Each path is a new rotation, seen through one point. The rows after it are directions, each followed by how far the rotation turns it, in degrees a step (0 if it stays put).
Each turn is a multiple of 5 degrees from 10 to 175, or 0.
Each row of a path follows its step; steps can be skipped.

step 0: [ -5  14 -14  -9  -6 -14  23 -10  47  19 -18   4  28 -17  -3 -11 -29  26
  10   4  20  18 -13  -7   9 -21  26  -5 -12   0 -17  16   0  26   4]
step 1: [-33 -13   7  -7  21 -17  11  -8  30  -6   2  18  18   7  38 -24  -4  28
   8   3   4 -29  10 -25  12  -9  32  -8  -5  15 -10  19   4  -2  14]
step 2: [ 25 -16   8 -11  20 -17  17  13  21  16 -20  10  -2  -2  26  -2 -39   9
   8  -7 -26 -16  20  -7  -8  17   4  -4 -31  23  -1  36   3 -21   0]
step 3: [  8 -13   3 -39   3  23  14  21   7 -16  -3   2  25   8  23   4 -25   2
  22  16  -3  -9  -3  23   6   8  -1 -13 -24  33   3  22 -28  23 -23]
step 4: [ -3 -18  -2 -12  21  34  14  26   1  11 -29 -10  11  14  39   3  10 -19
  13  14   2 -17  32 -20  15   3 -18  -5 -10   5 -23 -15 -21  13  -4]
step 5: [ 18  11 -33 -24  11  -4  28  26  18  26 -42 -13   3 -20  -6  -2  25 -25
   6  19   8   3   2  -5   0  -9  -8  -9 -31  -9  -9  14  -1  10 -11]
step 6: [-23  25 -19   1  -2  -8  15  14  13   1  -4  20  18   7  -5 -17  23  -3
  -5  35  19 -40  -1  11   5 -19   7 -26 -34  -4  -9   2  -2  28  16]
step 7: [ -9   8  17  17  -4 -11  21 -21  18  34 -21   5   1 -20   2  -6   5  18
 -20  14  -6 -34  27 -13  -4   4 -17 -17 -31  20 -16  -5  14   7  25]
step 8: [-22 -25  21  -8   5   1  17 -18  23  23   2  -4   4 -33 -10  -5 -23   8
  -2  13  23   1 -18   6  -8  -2 -10 -12 -40  19  10  40   7  20   1]
step 9: [-18 -24  16  11  24  31  12   8  15  12   4  -1  16  15  26 -13 -36  32
  -2 -18  14  -9   2  -6   5 -15  -1 -22 -17 -13  -2  13 -12  35  13]
step 10: [ 13  -7 -12 -16  19   7  17   2  14  19 -35 -30   8  -8  24 -14  -7  42
  25 -28  -8  14   8 -15  18  -1   9  13 -17   9 -18  18   7  13  10]
step 11: [-13   7 -33 -23  13  -9  -6  13   8  -8 -17  12   2   7  35 -27 -16  -9
  37  11  11  -3 -18  -3   6  -4  16   4 -19  19 -21  42 -10   6  11]
Speeds:
[ -1  -1  21 -11  11   2   5   2  -3  -5   4  -6  -2  10   0   0  -4   5
   6 -13  -1   3   7   4  -3   7  -6  -1  -4  -1  12   8   2   3   2]  55
[  7  -8  -6   2   3  -6   8  -1  16  -3  -8   5  -3   3  -1  -1   0  -1
   3  -2   7 -13  -7  -1   3  13 -10   5   9   2   6   1  -3  13   7]  0
[ -1   9  -9  -3  11   2 -10   2   0  -4   3 -10   6  -6   8  -2  -2  -8
   5   4 -15  -2  -6   3   5  18  -4  -7  -2  -7   1  -6   1   1  -2]  45
[-15   6  -1  13   3   3   5   2  -8   4  -3  -4  -2  -9  -9   0   9   8
  -6  -5  -1  -3 -10   5   1  -4 -20  -6  -3   1   1   5  -3   1   3]  35
[ -1   3   2  -2  -3   1  -8 -13   0  -2  -2   6 -15   8  -2  -7  -6   3
   6   5  -9  -7  -2   9  -7   0  -9   9 -13  11  -6  -7  -3   0  -5]  80
[ -8  -5   3   5 -12   4   9  -6  -5  -1   0   6   1  14   6  -8   7   0
  -1   8  -2   3  -5   3   6  12   1   0   0 -12  -5  14   3   2 -11]  140
